In the rows, zero is written as 128.
Each named turn below is shown by a few rows before and after it. Which turns, in which order, take the first row of each later pair to the second? The first pair is answered.
B:
[123 108 138 139 118  59 135 107 160 108 149] |-> [132 132 132 150 104  61 148 109 148 131 149]
[123 155  97 122 149 134 122 165  68 118  87] |-> [125 148 102 126 155 141 115 164  73 116  89]
[144 130 102 160 113 134 131 122 157 141 100] |-> [147 123 101 164 120 141 121 127 157 137 101]
C:
[143 140 116 128 107 124 134 126 128 161 148] |-> [132 120 140 107 115 123 132 117 138 145 156]
[131 179 130 134  83 115 153 115 125 185 124] |-> [131 142 159 119  74 122 146  90 169 172 144]
[161 152 153 135  93 132 152 126 130 161 160] |-> [147 138 171 120 101 127 157 121 131 150 168]
L:
[108 124 110 123 133 102 136 119 149 139 100] |-> [131 138 100 150 145 135 124 143 123 147  99]
[127 104 159 128 168 150 126 142  94 101 147] |-> [119  99 141 109 103 115 124  97 179 129 138]
[131  91 110 129  93 140  99 109 199 132 127] |-> [152 106 122 157 162 188 104 161 104 116 132]
Pairs:
Between the rows of a pair lie 2 to 4 turns.
[106 142  86 104  90  86 132 119 148 152  96] |-> [159 123  93 150 150 168  98 167 108 126 106]  C then L then B
[121  94 137 137 171 162 120 141 127  86 121] |-> [159 139  91 168 137 169 116 150 129 131 107]  L then B then L
[113 129 134 113 144 142 151 143  87 113 136] |-> [127 140 136 113  93 139 157 117 128 151 147]  L then B then C then B
[ 84  86 170  83 142 116 169 118 104 125 153] |-> [108 128 164  97 114 114 188 123  85 171 153]  B then B
[122 112 184 152 154 141 138 132  86 117 158] |-> [ 87  95 184 123 136 102 140 106 121 105 152]  B then L then L then L
[108  90 157 110 101  89 143  95 140 158 109] |-> [157  63 139 152 148 158  98 135 130 129 100]  L then B then B
[ 87 104 156 133 189 134 153 136  84  95 125] |-> [ 64 128 150 110 144  86 177 107 109 127 125]  L then L then L then B
[144 161 129 166 127 164 137 164  87 146 123] |-> [117 151 149 151 147 150 148 161  66 132 123]  L then L then L
[ 93 142 125  97  97  83 168 101 136 151 108] |-> [128 153 169 116  99 126 177 113 119 180 146]  B then C then C then B
[134  61 158 128 167 156  96 128 159  71 135] |-> [ 87  73 148  89 131  97 120  99 182  87 117]  L then L then L then B
[133 151  94 113  77  73 121 107 172 166 101] |-> [ 82 124 142  76 142  49 149 122 108 115 109]  L then L
[ 94 120 116 111 134  95 132 121 138 110 109] |-> [127 159  95 137 119 116 137 141 112 145 106]  B then L
[161 171 111 151 149 140 156 162  35 151 131] |-> [124  91  84  99  91  93 104  91 207 113 108]  B then B then B then L
[134 151  92 132 114 113 142 127 112 153 108] |-> [115 142 103 114 114  95 145 114 123 148 114]  L then L
[101 156  88 150 125 120 138 176  38 140 107] |-> [116 118 104 160 158 149 113 192  49 107 119]  B then B
[ 88 159 116 102  88  74 146 106 138 145 112] |-> [134 193 111 142  92 118 147 132 105 180 123]  B then L then L then L
[151 112 171 130  86 154 110 127 173 120 159] |-> [144 132 180 139 134 164 128 161  87 106 155]  L then C
[108 174 127  99  86  71 153  93 129 157 114] |-> [141 182 137 123  71 106 152  95 140 182 135]  C then C then B
[154 145 104 144  69 121 135 119 144 210 140] |-> [167 155 105 161  88 148 135 141 110 205 145]  L then L then L
